50 stands for zero in the data rows.
Here are some points, one per row:
[63 61 51 45 51 57 60 67 39 52 51 43 38 53 43 58 47 63 54 50 62 50 53 34 54 48 59 66 52 52 48 55 58
 74 43 54 41 50 52 48 53 53 54 42 60 58 64 71 63 58 2 18]
[54 51 65 57 40 56 47 47 65 48 41 49 71 53 31 58 61 62 43 45 55 62 51 60 35 66 37 52 57 52 61 60 52
 69 60 29 55 59 45 57 47 56 58 57 36 53 50 53 52 52 76 5]
[51 52 57 50 55 61 47 35 53 49 79 51 61 31 66 56 58 29 48 50 48 42 50 75 55 54 45 54 54 41 66 72 53
 66 39 73 28 51 53 51 61 53 59 47 41 59 50 73 41 36 50 52]
[42 45 33 61 65 45 53 38 39 63 52 30 61 71 66 37 45 51 57 59 67 57 59 62 32 61 47 49 62 63 59 63 48
 54 33 53 72 55 46 55 32 62 45 52 68 72 48 51 62 37 45 56]
[63 41 40 52 58 50 63 54 75 48 63 46 36 46 27 57 67 42 51 60 39 56 81 40 51 50 44 63 45 56 70 61 45
 44 51 65 54 44 47 63 46 63 42 67 45 31 51 44 76 50 49 60]
[73 56 58 45 37 41 25 53 64 57 47 68 30 46 68 64 65 44 49 40 72 51 55 51 44 47 37 39 85 66 52 52 59
 32 52 60 60 55 60 48 44 57 59 48 58 49 62 45 47 56 44 54]
[50 62 56 63 48 55 49 42 51 48 47 48 69 34 54 61 48 46 67 43 57 51 61 40 60 42 70 60 46 45 66 68 37
 49 48 38 70 53 56 56 50 57 50 42 50 55 38 45 32 95 45 65]
[37 42 36 47 57 55 55 49 26 57 35 54 63 65 56 66 63 33 55 73 42 63 51 50 79 43 50 48 76 40 64 29 45
 46 72 62 46 52 58 52 53 56 53 54 47 58 54 48 54 58 53 37]
[56 46 47 72 45 38 44 81 61 50 51 55 51 51 60 52 47 62 30 59 34 26 74 78 50 60 62 61 55 27 43 41 48
 42 58 47 64 52 52 54 60 47 49 42 56 66 48 59 52 55 47 50]
[73 56 46 33 59 59 48 56 46 43 78 43 45 59 59 48 65 31 56 45 52 57 35 66 53 60 75 31 26 55 48 37 47
 46 61 46 81 54 53 52 64 49 52 56 60 43 45 52 54 54 55 33]
[67 60 62 57 41 67 62 46 51 66 24 52 53 57 54 49 52 49 50 62 44 40 52 68 76 26 28 56 21 66 38 57 42
 49 43 49 64 61 56 53 45 52 59 60 55 46 65 52 43 37 48 52]
[35 34 65 68 67 54 54 60 64 46 53 51 50 50 55 58 64 57 53 70 64 12 12 13 44 51 42 48 48 49 55 47 48
 52 52 62 66 57 55 57 59 51 52 53 53 51 49 49 45 44 53 50]
[54 57 52 49 49 46 46 47 43 73 66 76 72 72 28 29 27 33 30 30 32 38 41 36 32 28 56 56 58 58 57 52 54
 56 65 64 62 60 58 55 54 52 52 49 46 48 50 51 55 50 48 54]
[35 42 37 34 34 42 51 46 43 40 36 39 40 33 46 51 48 60 51 36 38 59 46 47 50 54 39 42 41 34 31 69 67
 69 70 88 80 65 56 53 48 52 53 50 52 53 48 53 51 54 55 58]
[48 42 41 51 49 46 49 55 40 51 51 40 42 39 54 53 37 46 53 45 53 47 65 35 46 38 55 51 48 52 43 43 52
 39 38 44 33 85 62 59 53 54 50 55 62 41 45 68 45 46 78 40]
[47 53 52 31 53 52 45 62 44 40 47 45 46 48 40 45 50 49 39 49 48 49 36 60 43 54 40 52 47 35 60 50 39
 51 45 36 28 86 62 56 48 63 49 53 71 50 55 30 53 56 47 66]
[38 41 44 55 43 41 50 29 59 40 50 52 42 54 48 42 51 48 57 50 41 54 51 47 47 54 49 41 44 55 47 42 52
 36 40 33 42 85 63 51 68 41 58 53 31 64 63 58 62 58 35 55]
[45 50 53 54 40 48 46 42 47 47 50 48 57 34 58 51 43 46 48 42 46 46 45 48 54 43 50 51 49 48 38 51 52
 50 36 47 44 23 76 57 65 48 45 59 61 60 54 21 85 50 58 39]
[48 47 51 40 50 56 51 34 56 56 43 59 39 49 45 30 49 48 46 58 48 41 50 50 53 55 43 40 54 54 35 54 45
 44 52 51 37 41 20 71 62 51 51 54 66 62 29 56 52 73 50 45]
[50 49 51 54 61 43 52 40 56 45 56 45 42 43 45 42 41 47 45 51 45 52 48 44 48 48 54 57 43 47 40 48 43
 39 57 54 47 45 37 5 47 82 56 54 53 69 74 42 39 56 60 41]
[55 61 51 50 47 46 46 46 44 45 48 53 49 45 40 51 54 43 49 49 56 43 42 50 49 48 48 49 53 41 44 48 49
 48 48 48 49 48 46 38 32 28 0 83 49 63 57 69 49 57 55 54]
[48 48 50 48 50 42 46 49 45 50 50 46 48 46 51 46 52 47 50 49 44 46 52 48 50 49 46 49 49 50 50 50 49
 49 49 46 49 48 47 47 46 46 45 45 43 43 41 40 40 42 40 41]
[49 46 45 45 49 45 48 47 50 48 46 51 49 47 51 51 45 44 47 51 49 47 50 49 48 52 48 51 47 50 51 49 49
 49 47 47 50 48 47 47 46 46 45 45 43 43 41 40 40 42 40 41]
[48 42 47 48 51 48 47 47 46 44 47 50 48 48 49 49 51 49 47 47 49 47 51 52 49 45 51 51 50 50 49 51 49
 47 47 48 50 48 47 47 46 46 45 45 43 43 41 40 40 42 40 41]
[49 47 46 49 50 49 49 47 51 51 46 45 46 45 48 49 47 47 51 49 45 47 47 52 48 46 50 48 52 48 52 48 52
 47 47 47 50 48 47 47 46 46 45 45 43 43 41 40 40 42 40 41]
[50 47 46 52 47 50 47 49 48 47 45 47 48 48 52 43 51 44 48 47 47 49 50 47 47 51 49 52 48 48 52 49 51
 46 48 49 48 48 47 47 46 46 45 45 43 43 41 40 40 42 40 41]
[50 63 37 69 49 42 52 40 39 52 44 60 43 64 52 56 54 61 75 44 64 21 47 67 54 63 67 52 42 58 56 57 67
 59 72 56 27 55 42 45 43 57 48 45 44 33 52 38 66 55 61 55]
[34 45 56 45 65 54 27 60 78 48 47 45 69 57 38 48 46 41 70 51 57 61 60 53 61 47 51 60 46 58 44 58 82
 48 73 41 45 44 50 50 61 36 42 41 77 48 65 52 43 40 47 57]
[75 51 44 57 58 54 63 47 57 50 51 35 48 52 63 61 57 54 27 54 49 64 40 40 54 47 59 61 61 68 30 58 64
 66 75 32 36 53 58 48 52 51 49 50 41 65 26 47 50 41 52 75]
[37 35 71 32 44 76 53 54 47 54 55 57 46 32 76 34 33 65 51 58 56 48 67 49 46 56 67 50 57 62 66 46 51
 61 75 40 54 50 48 50 42 49 52 75 39 44 63 47 53 47 47 57]
[54 37 70 62 40 53 56 48 43 55 65 50 27 82 53 60 42 51 45 55 40 66 55 49 56 62 48 52 50 50 61 50 69
 73 29 56 50 46 48 48 64 39 39 49 59 49 59 35 28 65 64 55]
[46 75 34 48 57 41 55 71 61 26 49 71 58 45 52 26 59 57 51 69 42 56 49 51 63 45 62 44 65 66 50 52 66
 71 19 51 56 51 47 43 45 52 57 52 46 43 50 48 47 54 63 52]
[46 58 64 46 55 46 81 67 29 59 55 62 51 44 41 57 49 52 49 56 57 61 42 54 52 65 50 54 48 51 56 77 75
 4 48 46 52 43 53 55 48 45 58 47 41 60 48 51 49 48 54 52]
[47 66 47 46 60 41 54 47 61 49 41 61 38 58 66 48 44 77 62 39 44 69 40 54 49 49 49 73 54 58 72 59 15
 43 59 59 49 45 59 46 73 36 43 48 58 50 43 60 47 39 60 45]
[51 45 61 54 56 49 50 57 50 61 54 44 73 32 39 55 52 64 51 37 55 62 45 62 60 71 50 63 50 81 44 8 45
 46 39 78 46 58 44 53 50 50 45 48 45 50 44 46 49 58 46 59]
[49 64 63 48 47 59 52 36 55 58 64 52 49 62 41 48 48 51 67 59 60 54 53 48 57 65 58 76 75 17 13 45 35
 48 43 48 61 57 51 50 44 45 64 52 46 31 46 46 53 37 53 57]
[58 55 60 62 64 55 49 48 57 64 43 68 60 52 46 55 52 66 44 43 52 65 64 35 64 63 70 0 38 32 48 55 36
 52 47 56 40 52 56 51 45 56 43 44 55 52 51 49 51 28 45 54]
[54 63 57 58 62 51 62 57 50 48 61 58 57 53 61 52 47 58 63 67 70 67 64 60 13 18 21 36 32 32 38 29 55
 55 60 58 45 47 50 49 56 49 49 46 38 49 41 44 53 61 47 54]
[37 35 29 30 29 66 65 66 67 67 68 62 68 67 70 68 69 64 66 27 30 43 42 43 43 44 42 47 45 46 40 50 46
 44 38 38 40 42 40 38 33 55 49 49 55 54 50 55 50 56 52 54]
[53 53 50 37 49 51 31 64 45 51 43 43 38 55 44 52 42 45 58 40 58 44 55 40 58 39 53 52 43 45 54 44 47
 52 40 50 49 43 24 63 56 51 61 52 31 79 45 46 56 38 68 58]
[53 53 39 53 44 43 52 48 40 43 44 45 56 45 47 55 55 49 46 44 49 52 42 49 40 51 50 45 55 47 48 49 41
 51 49 40 52 41 20 68 72 48 54 55 43 48 83 48 47 44 42 67]
[51 45 33 44 59 49 48 49 46 60 43 34 54 50 47 41 49 54 39 47 57 41 52 49 44 56 47 43 51 50 40 53 45
 48 44 49 41 25 75 55 60 46 59 58 45 34 64 57 40 66 59 51]
[50 51 48 49 32 49 58 38 41 36 50 56 43 42 30 46 57 49 57 52 49 44 54 48 40 52 51 50 47 53 56 28 48
 55 54 41 48 25 74 61 42 60 59 41 71 63 48 60 39 37 57 60]
[43 45 56 48 55 44 33 54 53 45 42 44 41 64 47 45 40 48 51 47 46 53 38 56 52 55 46 47 43 48 47 46 48
 49 45 44 45 27 74 56 40 71 54 56 30 47 48 71 51 60 47 59]
[46 51 56 59 50 38 48 41 46 41 50 49 49 45 62 54 41 50 38 47 42 60 37 47 52 42 51 51 49 44 47 44 53
 44 51 45 46 42 20 74 42 65 54 51 66 33 56 65 54 52 51 50]
[47 45 55 49 40 52 46 51 38 51 37 45 54 47 40 52 50 46 45 51 55 47 53 48 48 51 43 43 52 48 58 49 51
 50 42 41 56 45 37 2 79 59 58 55 58 37 32 66 68 47 51 65]
[53 47 50 58 57 43 45 47 49 45 49 44 48 48 45 53 48 45 43 48 46 51 47 47 47 48 49 46 43 47 58 48 43
 51 52 53 43 46 43 35 16 1 88 62 62 53 50 51 59 61 52 54]
[53 45 56 41 50 59 51 46 48 49 47 45 44 44 51 43 50 44 41 58 50 48 47 47 51 49 46 48 51 52 51 49 40
 51 49 45 55 49 46 44 35 36 29 0 41 46 66 61 74 58 69 56]
[49 47 43 51 47 50 44 48 47 46 52 48 48 47 49 49 45 50 48 51 48 48 49 49 51 49 45 49 49 50 51 50 49
 46 49 47 50 48 47 47 46 46 45 45 43 43 41 40 40 42 40 41]
[46 47 47 50 46 45 52 50 51 46 50 46 47 48 49 46 46 44 48 46 51 47 50 51 52 48 47 47 51 50 51 49 47
 48 50 48 49 48 47 47 46 46 45 45 43 43 41 40 40 42 40 41]
[46 51 49 47 48 49 47 47 48 43 47 44 49 50 50 51 48 47 47 49 45 45 52 49 47 49 50 48 50 52 50 50 49
 45 48 50 49 48 47 47 46 46 45 45 43 43 41 40 40 42 40 41]
[44 48 46 49 44 46 45 49 49 51 49 47 46 47 49 48 51 46 46 52 49 50 49 51 48 47 52 50 47 51 50 50 48
 47 48 49 48 48 47 47 46 46 45 45 43 43 41 40 40 42 40 41]
Along one direction, these points spread out more than along any other. Take the direction at right angles to it along which they spread out most. Go by this last direction. For each point below, how far along it does it lie, from 0 to 99? 50 is the average, and the first point above lies past it. One standard deviation of the points above along it is 16.
[49 47 43 51 47 50 44 48 47 46 52 48 48 47 49 49 45 50 48 51 48 48 49 49 51 49 45 49 49 50 51 50 49
 46 49 47 50 48 47 47 46 46 45 45 43 43 41 40 40 42 40 41] : 78
[49 64 63 48 47 59 52 36 55 58 64 52 49 62 41 48 48 51 67 59 60 54 53 48 57 65 58 76 75 17 13 45 35
 48 43 48 61 57 51 50 44 45 64 52 46 31 46 46 53 37 53 57] : 60
[54 57 52 49 49 46 46 47 43 73 66 76 72 72 28 29 27 33 30 30 32 38 41 36 32 28 56 56 58 58 57 52 54
 56 65 64 62 60 58 55 54 52 52 49 46 48 50 51 55 50 48 54] : 37
[49 47 46 49 50 49 49 47 51 51 46 45 46 45 48 49 47 47 51 49 45 47 47 52 48 46 50 48 52 48 52 48 52
 47 47 47 50 48 47 47 46 46 45 45 43 43 41 40 40 42 40 41] : 78
[53 53 39 53 44 43 52 48 40 43 44 45 56 45 47 55 55 49 46 44 49 52 42 49 40 51 50 45 55 47 48 49 41
 51 49 40 52 41 20 68 72 48 54 55 43 48 83 48 47 44 42 67] : 35
[47 53 52 31 53 52 45 62 44 40 47 45 46 48 40 45 50 49 39 49 48 49 36 60 43 54 40 52 47 35 60 50 39
 51 45 36 28 86 62 56 48 63 49 53 71 50 55 30 53 56 47 66] : 25
[46 75 34 48 57 41 55 71 61 26 49 71 58 45 52 26 59 57 51 69 42 56 49 51 63 45 62 44 65 66 50 52 66
 71 19 51 56 51 47 43 45 52 57 52 46 43 50 48 47 54 63 52] : 56
[42 45 33 61 65 45 53 38 39 63 52 30 61 71 66 37 45 51 57 59 67 57 59 62 32 61 47 49 62 63 59 63 48
 54 33 53 72 55 46 55 32 62 45 52 68 72 48 51 62 37 45 56] : 43
[35 42 37 34 34 42 51 46 43 40 36 39 40 33 46 51 48 60 51 36 38 59 46 47 50 54 39 42 41 34 31 69 67
 69 70 88 80 65 56 53 48 52 53 50 52 53 48 53 51 54 55 58] : 26
[46 51 56 59 50 38 48 41 46 41 50 49 49 45 62 54 41 50 38 47 42 60 37 47 52 42 51 51 49 44 47 44 53
 44 51 45 46 42 20 74 42 65 54 51 66 33 56 65 54 52 51 50] : 37
[56 46 47 72 45 38 44 81 61 50 51 55 51 51 60 52 47 62 30 59 34 26 74 78 50 60 62 61 55 27 43 41 48
 42 58 47 64 52 52 54 60 47 49 42 56 66 48 59 52 55 47 50] : 43
[48 47 51 40 50 56 51 34 56 56 43 59 39 49 45 30 49 48 46 58 48 41 50 50 53 55 43 40 54 54 35 54 45
 44 52 51 37 41 20 71 62 51 51 54 66 62 29 56 52 73 50 45] : 35
[54 37 70 62 40 53 56 48 43 55 65 50 27 82 53 60 42 51 45 55 40 66 55 49 56 62 48 52 50 50 61 50 69
 73 29 56 50 46 48 48 64 39 39 49 59 49 59 35 28 65 64 55] : 54
[63 61 51 45 51 57 60 67 39 52 51 43 38 53 43 58 47 63 54 50 62 50 53 34 54 48 59 66 52 52 48 55 58
 74 43 54 41 50 52 48 53 53 54 42 60 58 64 71 63 58 2 18] : 63
